In the data rows, the value 50 means zero.
Here is a table of points, one per row:
"77 43 47 37 39 53 46 54 52 42 48 73 79 58 13 53 34 45 55 63 56 53 43 53 39 42 68 40 52 59 42 49 60 47 72 77 30 60 46 41 64 38 51 42 66 64 69 45 44 53 58 71 52"
"57 49 55 85 21 55 59 68 24 49 58 62 48 37 74 60 84 57 58 46 62 73 28 31 55 27 57 76 48 53 37 41 21 74 64 57 54 48 22 57 72 42 70 42 2 58 29 54 35 51 73 62 66"
"68 30 62 49 56 58 44 39 62 68 42 50 42 54 32 53 72 30 66 30 32 47 76 49 63 70 34 56 57 53 20 64 55 55 51 64 53 81 58 39 44 37 63 33 51 42 41 63 58 57 36 40 55"
"45 41 64 48 69 61 38 59 62 43 44 47 46 43 30 67 47 50 68 31 56 45 47 54 45 42 61 59 59 62 24 46 22 42 48 61 33 49 65 36 41 72 38 87 47 48 29 28 64 46 36 36 57"
"59 42 59 50 31 61 40 38 59 58 55 64 59 58 54 49 73 44 55 60 60 67 48 55 38 42 35 14 78 51 19 50 50 52 56 54 47 60 46 61 42 83 48 46 91 41 37 48 52 55 45 45 56"
"49 63 59 48 42 41 56 41 51 53 39 27 56 36 12 40 59 62 31 55 48 55 60 35 36 55 49 62 63 56 44 58 53 63 47 45 65 49 45 50 54 79 56 57 57 85 52 48 52 39 57 58 53"
"66 58 61 63 73 50 38 54 28 43 76 26 53 46 39 49 46 54 71 57 62 50 63 51 39 33 70 30 46 43 43 68 56 83 70 53 62 23 11 38 21 33 32 63 53 66 45 38 33 41 53 63 33"
"36 36 48 40 45 35 57 39 66 36 45 55 39 56 74 54 45 41 39 26 44 61 64 54 71 69 67 55 76 41 43 51 62 39 53 31 28 58 34 44 37 44 45 64 43 32 50 55 50 70 35 60 64"
"71 53 47 36 46 58 45 51 43 42 41 56 53 50 59 32 47 70 44 32 48 60 22 48 48 50 21 45 44 42 68 39 60 22 45 57 54 68 57 55 39 62 44 62 47 50 48 54 32 32 46 32 40"
"47 99 32 78 67 48 46 40 23 33 56 47 69 58 40 41 39 35 42 56 47 45 61 32 58 34 75 66 77 23 56 24 41 57 63 55 55 35 70 77 51 49 49 49 37 39 59 39 32 55 70 81 22"
"47 76 41 12 23 73 34 70 80 72 42 63 24 63 73 48 75 40 38 47 36 42 30 35 41 49 28 45 30 52 64 39 59 67 59 61 46 44 67 46 59 71 36 36 52 54 65 56 55 51 74 58 54"
"42 51 41 52 33 58 58 51 54 57 57 34 46 89 24 64 34 58 34 28 24 69 55 51 31 50 46 41 55 52 58 56 62 47 48 51 52 57 46 44 48 40 53 51 61 52 22 51 54 60 29 26 38"
"56 46 46 46 71 50 52 26 67 41 33 70 23 38 63 51 57 42 23 71 55 55 50 35 43 26 57 40 59 58 56 47 31 38 32 58 47 48 68 67 57 35 56 61 36 24 77 43 47 45 43 52 38"
"59 43 39 46 60 57 59 35 37 50 58 69 75 65 52 50 44 34 50 49 80 28 42 50 29 77 40 49 51 69 30 80 46 66 66 51 37 46 54 54 29 60 46 58 56 56 61 37 63 50 46 49 49"
"43 50 50 53 34 57 30 38 63 71 59 50 59 63 61 56 52 54 86 62 53 56 46 43 49 55 60 57 38 58 61 63 50 28 64 58 63 26 58 64 70 58 35 68 38 57 46 53 63 39 44 67 37"
"37 35 34 64 44 54 77 41 50 49 57 30 48 38 65 41 38 51 65 42 66 51 89 45 46 62 63 42 98 45 68 56 48 45 20 58 30 58 57 63 52 45 33 44 44 49 37 25 74 38 46 45 43"
"24 27 38 45 48 54 53 69 64 15 27 41 59 50 60 53 40 43 51 45 63 61 49 45 49 41 40 50 58 50 59 59 60 50 24 47 69 75 40 44 43 43 67 58 72 60 56 84 86 40 37 36 57"
"47 58 40 44 56 46 62 61 24 57 76 38 41 42 42 42 58 46 60 62 48 64 52 58 72 57 80 50 51 48 48 65 56 72 47 56 56 60 47 44 53 37 44 78 53 37 65 38 29 22 62 39 54"
"38 49 48 60 51 83 58 22 37 35 48 31 38 66 45 58 59 60 59 51 38 49 55 40 65 32 58 63 43 45 65 63 30 35 45 43 58 58 25 71 61 58 24 41 52 54 25 50 31 42 83 41 62"
"30 65 66 64 47 54 74 47 47 40 71 20 39 53 61 48 42 62 40 38 29 45 65 53 76 34 62 43 32 48 61 58 37 34 67 49 44 42 64 66 40 44 64 41 63 64 44 44 62 35 46 34 69"
"71 74 57 62 41 50 33 65 59 64 73 62 66 67 21 16 44 57 45 58 38 50 50 46 58 33 45 54 15 43 26 56 60 71 34 66 28 23 36 58 53 57 37 69 62 74 45 67 47 46 57 49 38"
"64 43 60 62 40 22 42 53 34 41 50 25 46 64 50 45 46 47 67 53 44 35 66 39 67 55 64 51 47 41 58 32 63 61 41 34 46 33 69 27 57 33 64 35 48 54 55 49 38 46 33 39 44"
"37 45 37 61 58 64 33 53 33 70 39 75 34 53 69 31 43 47 39 55 34 44 56 59 41 47 69 45 64 48 39 40 67 49 52 61 54 48 45 47 63 65 52 43 42 47 44 31 67 40 24 42 63"
"62 58 50 37 56 55 37 69 73 51 42 68 47 44 78 49 46 72 45 41 23 27 35 61 54 44 60 65 60 69 75 45 36 59 44 36 70 36 60 82 78 53 41 38 64 24 67 45 39 57 27 56 49"
"44 58 55 40 70 44 46 44 45 30 45 58 50 29 47 49 55 68 48 49 59 76 33 58 31 71 51 54 43 15 49 35 32 55 41 59 50 49 53 41 52 38 52 46 53 64 72 63 77 82 64 24 43"
"53 50 44 60 43 68 54 49 73 45 52 58 53 46 63 20 70 75 33 49 20 33 34 51 49 55 51 59 51 33 73 42 38 53 46 46 52 18 50 27 36 57 77 46 52 27 53 50 41 51 62 64 28"
"39 60 47 53 43 35 42 47 38 36 19 52 48 49 34 51 37 50 65 21 25 60 44 73 48 38 36 52 42 32 52 75 50 44 40 38 38 28 61 47 56 38 65 60 31 52 69 52 37 46 69 51 60"
"28 82 69 65 59 11 44 72 43 39 49 42 22 46 56 60 54 45 66 66 28 31 63 42 79 70 57 48 65 69 64 56 39 33 51 48 42 47 43 41 53 33 41 37 32 51 33 53 41 46 66 56 39"
"43 38 84 58 32 80 72 61 25 60 34 34 36 71 43 54 47 52 47 70 54 40 40 63 63 50 51 67 45 31 28 43 50 52 48 33 38 58 53 33 30 29 44 44 48 39 63 42 47 78 46 48 42"
"48 32 32 44 40 41 49 53 68 55 15 47 47 43 27 45 29 57 57 47 52 50 64 59 62 49 42 47 70 47 57 28 49 51 71 63 41 26 40 72 33 62 45 53 31 48 59 79 67 61 66 25 53"
"41 60 66 38 65 34 55 28 64 55 58 51 55 66 78 40 61 61 41 57 50 42 44 77 45 20 49 53 63 60 46 29 34 50 49 54 70 63 38 50 67 35 52 50 33 39 76 34 52 39 66 48 49"
"15 49 63 28 62 46 59 60 48 23 62 45 54 36 32 43 41 68 45 43 60 58 45 35 67 28 38 35 48 48 60 68 52 21 44 49 66 46 49 47 61 77 50 36 27 31 64 65 62 36 69 46 44"
"37 47 49 66 39 11 49 57 34 45 46 40 62 33 40 65 48 61 57 55 57 43 79 57 50 48 55 63 29 6 75 65 37 49 56 54 32 56 34 52 30 56 56 54 50 40 38 34 61 33 47 56 32"
"46 35 54 6 36 57 69 55 45 51 40 58 60 54 42 46 54 60 60 53 65 36 66 34 33 67 53 38 45 37 44 45 67 54 34 55 55 40 50 70 36 51 61 57 52 66 28 66 46 55 47 20 38"
"75 61 39 59 43 61 74 50 65 65 45 45 55 58 38 66 45 30 55 48 69 44 56 46 57 70 64 64 44 40 15 48 79 69 62 47 47 54 21 36 55 59 49 36 63 49 46 49 29 33 42 14 26"
"56 55 44 45 48 53 72 43 65 83 20 78 42 60 45 19 34 46 46 52 54 39 36 34 41 54 40 25 34 59 60 33 45 61 60 19 53 78 66 38 58 52 59 55 69 41 46 66 46 48 37 63 49"
"59 30 31 26 57 42 57 38 55 27 49 62 43 39 71 39 16 61 35 60 52 87 60 72 53 37 24 64 68 57 33 75 38 29 48 58 73 46 73 41 62 63 49 51 85 51 37 42 83 31 46 60 42"
"71 55 45 68 44 55 27 79 53 49 42 61 75 49 54 48 76 56 11 50 49 40 38 82 51 43 40 41 34 51 49 45 53 45 56 12 50 40 68 44 64 34 39 51 50 50 62 57 59 60 58 51 35"
"24 55 45 67 51 45 43 25 47 50 41 37 60 26 49 65 45 62 43 53 49 34 52 34 39 57 39 29 54 80 28 56 34 41 49 65 56 44 51 45 55 35 24 67 59 46 64 46 44 44 28 53 69"
"54 32 86 52 59 75 37 62 57 55 88 57 38 47 50 73 32 37 55 53 64 55 60 39 56 88 41 47 30 64 54 42 53 66 46 52 66 49 44 55 36 57 46 53 58 58 46 39 40 41 66 52 64"
"37 47 37 29 52 58 16 70 42 84 61 40 56 50 36 49 43 29 70 45 72 44 56 26 59 59 28 51 26 57 60 57 60 34 67 29 32 53 42 50 42 45 72 39 55 60 33 41 27 75 55 31 60"
"66 31 46 45 56 34 56 36 51 64 28 60 57 50 73 56 80 35 28 32 54 57 8 73 67 60 62 43 29 77 59 19 59 49 37 54 61 63 58 50 37 42 54 39 59 32 41 26 66 72 43 69 63"
"70 60 47 59 68 36 48 37 51 38 47 30 85 37 49 54 37 35 38 85 77 40 53 64 47 52 44 45 54 57 73 69 73 77 45 59 58 79 64 32 50 52 59 63 44 56 50 63 43 77 48 62 53"
"39 61 40 68 51 57 40 32 49 39 65 50 46 36 63 53 60 48 53 56 41 47 63 77 44 46 64 51 30 58 57 36 43 62 42 22 48 61 52 44 31 26 38 19 24 49 39 40 34 60 16 63 52"
"77 64 44 32 54 55 43 43 46 70 84 62 32 60 41 79 54 41 43 63 71 39 25 50 52 56 35 50 41 34 58 49 58 45 37 40 50 40 27 40 51 47 67 47 51 59 45 64 49 25 42 74 76"
"49 40 43 49 85 34 51 53 54 64 54 57 60 41 59 69 50 49 56 56 7 46 33 23 38 45 24 49 55 62 54 47 79 39 60 46 38 69 76 64 64 62 48 47 49 60 75 50 53 61 48 79 67"
"47 6 58 49 39 22 77 71 39 45 66 42 27 31 66 54 58 25 66 29 78 75 46 59 4 63 53 76 50 65 36 39 46 14 49 64 52 59 52 55 64 66 53 35 37 53 44 82 39 85 58 59 70"
Along one direction, these points spread out more than along any other. Take the direction at right angles to it along which they spread out most. Go by this last direction. How many in every 100 of the points above lie lower along it than each point below? Round to a whole number. More than half of the points above lie lower than the first one.
"45 41 64 48 69 61 38 59 62 43 44 47 46 43 30 67 47 50 68 31 56 45 47 54 45 42 61 59 59 62 24 46 22 42 48 61 33 49 65 36 41 72 38 87 47 48 29 28 64 46 36 36 57" 70
"42 51 41 52 33 58 58 51 54 57 57 34 46 89 24 64 34 58 34 28 24 69 55 51 31 50 46 41 55 52 58 56 62 47 48 51 52 57 46 44 48 40 53 51 61 52 22 51 54 60 29 26 38" 81
"62 58 50 37 56 55 37 69 73 51 42 68 47 44 78 49 46 72 45 41 23 27 35 61 54 44 60 65 60 69 75 45 36 59 44 36 70 36 60 82 78 53 41 38 64 24 67 45 39 57 27 56 49" 2
"68 30 62 49 56 58 44 39 62 68 42 50 42 54 32 53 72 30 66 30 32 47 76 49 63 70 34 56 57 53 20 64 55 55 51 64 53 81 58 39 44 37 63 33 51 42 41 63 58 57 36 40 55" 91
"37 47 49 66 39 11 49 57 34 45 46 40 62 33 40 65 48 61 57 55 57 43 79 57 50 48 55 63 29 6 75 65 37 49 56 54 32 56 34 52 30 56 56 54 50 40 38 34 61 33 47 56 32" 30
"71 74 57 62 41 50 33 65 59 64 73 62 66 67 21 16 44 57 45 58 38 50 50 46 58 33 45 54 15 43 26 56 60 71 34 66 28 23 36 58 53 57 37 69 62 74 45 67 47 46 57 49 38" 74
"49 63 59 48 42 41 56 41 51 53 39 27 56 36 12 40 59 62 31 55 48 55 60 35 36 55 49 62 63 56 44 58 53 63 47 45 65 49 45 50 54 79 56 57 57 85 52 48 52 39 57 58 53" 66
"64 43 60 62 40 22 42 53 34 41 50 25 46 64 50 45 46 47 67 53 44 35 66 39 67 55 64 51 47 41 58 32 63 61 41 34 46 33 69 27 57 33 64 35 48 54 55 49 38 46 33 39 44" 34
"47 6 58 49 39 22 77 71 39 45 66 42 27 31 66 54 58 25 66 29 78 75 46 59 4 63 53 76 50 65 36 39 46 14 49 64 52 59 52 55 64 66 53 35 37 53 44 82 39 85 58 59 70" 79
"77 43 47 37 39 53 46 54 52 42 48 73 79 58 13 53 34 45 55 63 56 53 43 53 39 42 68 40 52 59 42 49 60 47 72 77 30 60 46 41 64 38 51 42 66 64 69 45 44 53 58 71 52" 83
"36 36 48 40 45 35 57 39 66 36 45 55 39 56 74 54 45 41 39 26 44 61 64 54 71 69 67 55 76 41 43 51 62 39 53 31 28 58 34 44 37 44 45 64 43 32 50 55 50 70 35 60 64" 47
"37 47 37 29 52 58 16 70 42 84 61 40 56 50 36 49 43 29 70 45 72 44 56 26 59 59 28 51 26 57 60 57 60 34 67 29 32 53 42 50 42 45 72 39 55 60 33 41 27 75 55 31 60" 94
"59 30 31 26 57 42 57 38 55 27 49 62 43 39 71 39 16 61 35 60 52 87 60 72 53 37 24 64 68 57 33 75 38 29 48 58 73 46 73 41 62 63 49 51 85 51 37 42 83 31 46 60 42" 55
"47 58 40 44 56 46 62 61 24 57 76 38 41 42 42 42 58 46 60 62 48 64 52 58 72 57 80 50 51 48 48 65 56 72 47 56 56 60 47 44 53 37 44 78 53 37 65 38 29 22 62 39 54" 38
